Families of rows that turns and mirrors carry onto each other, the same ones carrying the whole set onto itself: the rest of each named row's family, in list order:
4 families of 8 rows:
K828: [-23  44 -13  36 -29 -36   9  17  -8   2  12  21 -11  29  41]
K445: [  1  29 -43  33 -28 -29   1  19 -11  22  41  25 -19  40  24]
K622: [ -3 -53   0  31  -1  56 -52 -35  -9  44   4  14 -12  44  20]
K812: [ -2  35   8  26 -22 -36  18  17  -5  29 -22 -11 -12  20  49]
K545: [ 14  -1 -35  17 -37 -14 -31 -21   2  55  16  22 -48 -15   8]
K557: [ 24  15 -13  32 -19 -27   6  25 -13 -18  33 -18   3  20  33]
K841: [ 11  38 -29  37 -27 -17  39  21   2  37   4  10  18  31  15]
K228: [  6 -11 -16  22 -36 -16 -32 -13  -7 -21  35  14 -24 -29  15]
K12: [ 34  18 -36  23 -21 -22   4  16  -6  62  22  -8 -25  31  25]
K842: [ 15 -10   0 -12  -3  47 -21   1 -10   9   6 -24  31  64  53]
K765: [ 17  -7  15  31   0  36  18  -4   1  55 -29 -15  37  54  26]
K56: [-37  31 -11  29 -41 -30 -16  -7  -3  -2  10  43 -24  -3  31]
K607: [-25 -11  19  33  -6  36  15  -2   1   2 -32   8  49  56  33]
K524: [-38 -31  15  26 -20  49 -22 -38   9  -1 -28  41  25   9  17]
K883: [-26 -40  33  34  -4  48 -44 -37  -4  22 -26  13  -4  32  35]
K457: [ -1 -50 -33  24 -15  58 -28 -35   4  33  13  41  15  29  -7]
K673: [-22  41   2  34 -38 -21  26  -2   9  11 -28  23  13  -8  24]
K874: [ -6 -30   1 -16 -21  56 -59 -40  -3   2   2  11   6  14  37]
K693: [ 20 -31 -23 -16 -11  61 -46 -22 -12  23  24   0  14  44  32]
K763: [-14  14 -22  28 -45  -8  -5 -30  13  27  -3  50  -8 -34   0]
K612: [ -3 -34   5  23 -18  51 -29 -49  10  54 -25  24   3  -6   4]
K901: [ 33  -5 -36  27 -23 -16 -17   8 -14  -2  51   0 -18   4  14]
K865: [-12 -11  23 -11 -13  45 -34 -19  -7 -11 -17  -7  27  30  59]
K898: [ 25  14 -59  30 -35  -1   8  -5   7  54  26  34  -3   4  -9]
K793: [ 12 -29 -28  30   0  49   7   4  -4  33  12  10  38  75  11]
K613: [-16 -10  41  30 -13  37  -3 -30  10  34 -57   5  25  11  29]
K855: [ 33 -31 -20  26  -7  52 -10 -24   2  75  -1   3  12  38   0]
K338: [-13 -25  36  37   6  42 -20 -11  -9  22 -28  -7  12  64  47]
K977: [-11  15 -45  30 -37 -19 -22  -8  -4  20  41  46 -34   6  14]
K873: [-19  19  12  20 -38 -26 -15 -21   6  21 -26  17 -32 -26  36]
K13: [ 10 -38   3  35   8  50 -27  -8 -14  43   3  -9   7  75  33]
K318: [ -6  12  11  28 -29 -27  -8   4  -9 -36  10  -3  -6 -15  36]

Which other rows belong to the same family as K607? K812, K545, K12, K524, K457, K793, K873
Which other rows belong to the same family as K855? K841, K765, K673, K763, K612, K898, K613
Which other rows belong to the same family as K828? K445, K622, K56, K883, K338, K977, K13

